In the data rows, zero lies at 7.5, halfway between 7 and 8.
Every row belongs to one group in each of 2 separate groupings. Only the weakest grouping, the one that moves the rows least, is given.
Each row in order, then its group:
np.array([7., 9., 5., 5., 7., 9., 8., 6., 11., 11., 10., 4.]) ~ hut
np.array([8., 9., 7., 9., 8., 9., 12., 8., 10., 5., 11., 4.]) ~ tile
np.array([9., 8., 4., 6., 9., 9., 8., 5., 6., 10., 8., 8.]) ~ tent
np.array([8., 9., 7., 5., 7., 10., 8., 7., 11., 12., 11., 4.]) ~ hut
np.array([8., 4., 8., 6., 8., 7., 6., 7., 6., 7., 8., 6.]) ~ bell
np.array([8., 5., 6., 7., 8., 5., 6., 8., 7., 7., 10., 7.]) ~ bell
np.array([5., 7., 11., 10., 7., 5., 4., 8., 3., 4., 1., 13.]) ~ clay
np.array([5., 6., 8., 4., 10., 11., 8., 7., 6., 7., 5., 7.]) ~ clay
np.array([10., 8., 4., 7., 10., 10., 9., 7., 7., 10., 7., 8.]) ~ tent
np.array([8., 8., 11., 12., 4., 5., 5., 8., 7., 8., 5., 10.]) ~ hut
np.array([5., 6., 8., 4., 9., 9., 9., 6., 6., 6., 5., 8.]) ~ clay
np.array([9., 5., 10., 12., 6., 2., 3., 9., 3., 4., 4., 13.]) ~ bell
np.array([8., 9., 5., 6., 7., 8., 8., 6., 11., 11., 11., 3.]) ~ hut
np.array([7., 8., 7., 5., 8., 10., 9., 7., 10., 11., 10., 4.]) ~ hut
np.array([8., 9., 6., 6., 7., 10., 9., 7., 11., 11., 10., 3.]) ~ hut
np.array([8., 8., 9., 12., 4., 5., 5., 9., 7., 7., 5., 10.]) ~ hut
np.array([8., 9., 11., 15., 6., 5., 8., 9., 7., 2., 6., 11.]) ~ tile
np.array([9., 5., 6., 6., 8., 5., 6., 8., 6., 8., 8., 6.]) ~ bell
np.array([7., 8., 6., 6., 7., 9., 9., 7., 10., 11., 10., 4.]) ~ hut
np.array([8., 10., 9., 11., 4., 6., 6., 9., 7., 7., 6., 10.]) ~ hut
np.array([9., 6., 10., 12., 5., 2., 3., 8., 3., 5., 3., 12.]) ~ bell
np.array([8., 9., 6., 7., 7., 8., 8., 7., 11., 11., 11., 4.]) ~ hut
np.array([8., 8., 6., 5., 8., 9., 9., 7., 10., 11., 11., 5.]) ~ hut
np.array([6., 6., 7., 3., 10., 8., 8., 6., 7., 7., 6., 8.]) ~ clay
np.array([6., 7., 13., 11., 8., 5., 4., 10., 5., 4., 1., 15.]) ~ clay
np.array([9., 6., 9., 12., 5., 2., 3., 9., 3., 4., 4., 13.]) ~ bell
np.array([8., 10., 9., 12., 5., 4., 4., 8., 8., 8., 5., 11.]) ~ hut
np.array([7., 9., 5., 5., 7., 8., 9., 7., 10., 11., 11., 4.]) ~ hut
np.array([7., 8., 7., 7., 8., 10., 12., 7., 10., 4., 11., 5.]) ~ tile
np.array([8., 8., 7., 9., 8., 9., 12., 7., 10., 5., 11., 5.]) ~ tile
np.array([8., 9., 4., 6., 7., 8., 8., 7., 11., 11., 11., 3.]) ~ hut
np.array([8., 8., 8., 8., 8., 9., 13., 8., 9., 5., 12., 5.]) ~ tile
np.array([6., 7., 7., 4., 10., 9., 8., 7., 6., 7., 6., 8.]) ~ clay
np.array([8., 5., 6., 6., 7., 5., 6., 8., 7., 8., 9., 6.]) ~ bell
np.array([7., 7., 11., 10., 6., 6., 4., 9., 3., 4., 0., 14.]) ~ clay
np.array([7., 9., 6., 6., 7., 9., 8., 7., 10., 11., 10., 3.]) ~ hut
np.array([10., 8., 4., 5., 10., 10., 9., 6., 5., 9., 6., 7.]) ~ tent
np.array([5., 7., 11., 11., 8., 5., 4., 8., 4., 4., 1., 14.]) ~ clay
np.array([8., 9., 7., 5., 7., 10., 9., 7., 10., 11., 10., 3.]) ~ hut
np.array([7., 9., 7., 6., 7., 9., 9., 8., 11., 12., 11., 4.]) ~ hut
np.array([5., 6., 9., 3., 10., 10., 8., 8., 7., 7., 6., 7.]) ~ clay
np.array([9., 6., 11., 12., 6., 3., 3., 10., 4., 6., 4., 13.]) ~ bell
np.array([5., 5., 7., 3., 10., 10., 8., 6., 7., 6., 6., 8.]) ~ clay
np.array([7., 8., 5., 6., 7., 8., 9., 7., 10., 10., 10., 4.]) ~ hut
np.array([7., 8., 7., 7., 8., 10., 13., 7., 9., 4., 11., 5.]) ~ tile
np.array([8., 9., 7., 8., 8., 10., 12., 7., 10., 4., 10., 5.]) ~ tile
np.array([8., 5., 6., 7., 8., 4., 6., 8., 7., 8., 10., 6.]) ~ bell
np.array([8., 6., 9., 12., 5., 2., 3., 9., 3., 5., 3., 13.]) ~ bell
np.array([6., 6., 8., 4., 10., 10., 8., 7., 6., 7., 6., 8.]) ~ clay
np.array([10., 9., 4., 6., 9., 11., 8., 6., 6., 9., 7., 8.]) ~ tent
np.array([6., 7., 11., 10., 7., 5., 4., 8., 4., 4., 1., 15.]) ~ clay
np.array([7., 9., 6., 5., 6., 9., 9., 7., 11., 11., 10., 4.]) ~ hut
np.array([5., 6., 8., 4., 9., 10., 8., 7., 6., 7., 5., 7.]) ~ clay
np.array([7., 8., 7., 6., 7., 9., 9., 8., 10., 11., 10., 5.]) ~ hut
np.array([8., 9., 11., 14., 6., 4., 8., 9., 7., 2., 7., 13.]) ~ tile
np.array([7., 9., 6., 6., 7., 9., 9., 7., 10., 10., 10., 3.]) ~ hut
np.array([7., 8., 8., 8., 8., 10., 12., 8., 10., 5., 12., 5.]) ~ tile
np.array([10., 6., 11., 12., 6., 2., 3., 10., 3., 5., 4., 13.]) ~ bell
np.array([10., 9., 5., 5., 9., 10., 8., 6., 6., 10., 7., 7.]) ~ tent
